In the data rows, the value 500 means zero.
In the table below, every row is followed by its label. The labels come from one hidden rule.
Array([284, 567, 515, 616, 370, 474, 361, 362]) j400
Array([461, 250, 705, 613, 653, 419, 506, 452]) j400
Array([462, 458, 405, 527, 476, 506, 412, 310]) j400
Array([485, 455, 211, 651, 334, 342, 403, 605]) j36
Array([706, 724, 387, 420, 486, 742, 367, 516]) j36
Array([422, 522, 458, 721, 309, 492, 419, 482]) j36
Array([632, 328, 426, 550, 643, 876, 298, 611]) j36
Array([915, 283, 281, 732, 654, 517, 558, 460]) j36
Array([362, 422, 323, 430, 356, 611, 351, 472]) j36
Array([489, 279, 505, 486, 492, 624, 549, 443]) j400
Array([440, 584, 487, 486, 611, 493, 544, 566]) j36
Array([490, 501, 378, 731, 330, 372, 525, 491]) j36
Array([467, 457, 425, 336, 524, 519, 468, 389]) j400
Array([685, 751, 646, 576, 584, 542, 477, 605]) j400
Array([416, 580, 490, 306, 558, 638, 379, 469]) j36
Array([592, 919, 652, 469, 677, 392, 392, 444]) j36
Array([426, 404, 622, 590, 681, 391, 656, 426]) j400
Array([330, 317, 405, 754, 331, 527, 471, 600]) j36
Array([437, 560, 360, 514, 390, 248, 609, 406]) j400
Array([403, 445, 533, 584, 512, 449, 546, 488]) j400
Array([300, 596, 356, 540, 478, 346, 600, 389]) j400
Array([434, 371, 639, 640, 620, 563, 517, 277]) j400
Array([618, 321, 518, 366, 625, 757, 398, 661]) j36
Array([654, 577, 879, 232, 549, 607, 516, 563]) j400
Array([526, 180, 455, 529, 497, 496, 599, 615]) j400
Array([552, 486, 457, 274, 269, 555,  43, 860]) j36
Array([616, 491, 501, 307, 437, 472, 400, 596]) j36
Array([455, 409, 413, 410, 495, 480, 483, 595]) j36
Array([649, 368, 356, 171, 723, 666, 496, 562]) j36
Array([438, 607, 621, 413, 517, 380, 667, 432]) j400
Array([530, 578, 542, 487, 532, 534, 528, 561]) j400
Array([371, 708, 627, 394, 494, 541, 575, 489]) j400
Array([585, 777, 468, 216, 506, 517, 463, 452]) j36
Array([605, 428, 448, 686, 434, 292, 746, 480]) j400
Array([456, 513, 582, 447, 571, 431, 596, 392]) j400
Array([464, 591, 563, 375, 606, 312, 636, 193]) j400
Array([349, 392, 493, 603, 494, 425, 662, 391]) j400
Array([541, 337, 486, 636, 626, 502, 547, 408]) j36
Array([514, 569, 483, 675, 668, 293, 752, 394]) j400
Array([537, 456, 731, 405, 488, 584, 513, 470]) j400
Array([412, 744, 936, 985, 427, 823, 531, 701]) j400
Array([489, 229, 398, 407, 376, 471, 424, 521]) j400
Array([412, 610, 434, 563, 383, 270, 723, 486]) j400
Array([621, 583, 370, 503, 542, 535, 530, 696]) j36
Array([427, 459, 451, 494, 350, 689, 297, 728]) j36
Array([501, 209, 452, 448, 620, 515, 609, 350]) j400
Array([609, 257, 686, 197, 344, 415, 195, 877]) j36
Array([468, 605, 523, 580, 565, 375, 550, 316]) j400
Array([573, 355, 425, 830, 413, 511, 473, 465]) j36
Array([207, 666, 650, 663, 488, 467, 571, 573]) j400
Array([544, 575, 327, 532, 470, 314, 650, 442]) j400
Array([417, 349, 624, 290, 516, 753, 391, 715]) j36
Array([553, 623, 490, 443, 577, 482, 397, 368]) j36
Array([569, 542, 997, 600, 662, 289, 653, 347]) j400
Array([560, 658, 527, 388, 460, 515, 442, 556]) j36
Array([482, 588, 525, 501, 446, 621, 303, 453]) j36
Array([467, 569, 717, 506, 489, 508, 336, 399]) j36
Array([729, 388, 449, 616, 626, 714, 428, 549]) j36
Array([838, 548, 664, 347, 733, 637, 426, 677]) j400
Array([609, 323, 437, 370, 529, 551, 411, 657]) j36
Array([434, 441, 505, 434, 390, 420, 405, 402]) j400
Array([609, 431, 581, 689, 556, 538, 630, 454]) j400
Array([456, 464, 564, 698, 550, 434, 593, 454]) j400
Array([496, 349, 319, 577, 435, 378, 517, 355]) j400
Array([513, 315, 568, 570, 513, 280, 838, 644]) j400
Array([501, 388, 570, 524, 649, 419, 517, 381]) j400
Array([465, 569, 447, 564, 462, 327, 679, 540]) j400
Array([427, 494, 481, 556, 466, 549, 733, 488]) j400
Array([573, 432, 457, 442, 470, 471, 422, 400]) j400
Array([713, 810, 272, 286, 433, 685, 551, 387]) j36
Array([439, 607, 689, 782, 501, 434, 609, 347]) j400
Array([571, 271, 483, 285, 437, 567, 175, 560]) j36
Array([571, 349, 252, 508, 644, 384, 603, 252]) j400
Array([489, 730, 596, 549, 510, 358, 593, 414]) j400
Array([495, 989, 631, 460, 554, 392, 590, 390]) j400
Array([556, 475, 594, 309, 514, 688, 389, 598]) j36
Array([516, 503, 494, 521, 505, 563, 599, 666]) j36
Array([452, 527, 245, 668, 349, 268, 604, 473]) j400
Array([560, 830, 748, 544, 568, 503, 585, 367]) j400
Array([443,  81, 189, 642, 407, 515, 589, 538]) j36
Array([476, 643, 648, 483, 472, 456, 549, 383]) j400
Array([391, 470, 426, 666, 394, 520, 495, 480]) j36
Array([517, 473, 521, 548, 528, 479, 529, 527]) j36
Array([465, 640, 660, 506, 659, 397, 683, 382]) j400
Array([560, 485, 411, 691, 657, 572, 716, 469]) j36
Array([440, 726, 582, 541, 449, 325, 491, 372]) j400
Array([480, 627, 518, 553, 341, 406, 323, 334]) j400
Array([438, 461, 443, 566, 361, 485, 472, 575]) j36
Array([555, 616, 489, 448, 524, 460, 604, 621]) j36
Array([614, 423, 478, 720, 536, 669, 495, 441]) j36
Here are more rows. What is the label of each one?
Array([643, 345, 504, 548, 605, 721, 290, 621]): j36
Array([373, 721, 595, 609, 471, 315, 550, 376]): j400
Array([365, 445, 503, 311, 399, 496, 439, 361]): j400
Array([503, 452, 343, 446, 348, 406, 388, 321]): j400
Array([430, 534, 660, 529, 630, 698, 573, 575]): j400
Array([367, 519, 338, 104, 192, 867,  67, 999]): j36
Array([496, 451, 653, 482, 683, 398, 710, 256]): j400
Array([471, 345, 319, 596, 452, 436, 576, 535]): j36
Array([474, 514, 576, 303, 437, 651, 246, 871]): j36
Array([356, 567, 425, 453, 610, 299, 645, 387]): j400
Array([451, 554, 566, 751, 603, 374, 811, 343]): j400
Array([564, 655, 583, 335, 624, 576, 506, 431]): j36
Array([436, 492, 373, 451, 360, 323, 453, 345]): j400
Array([504, 569, 463, 334, 438, 340, 433, 473]): j400
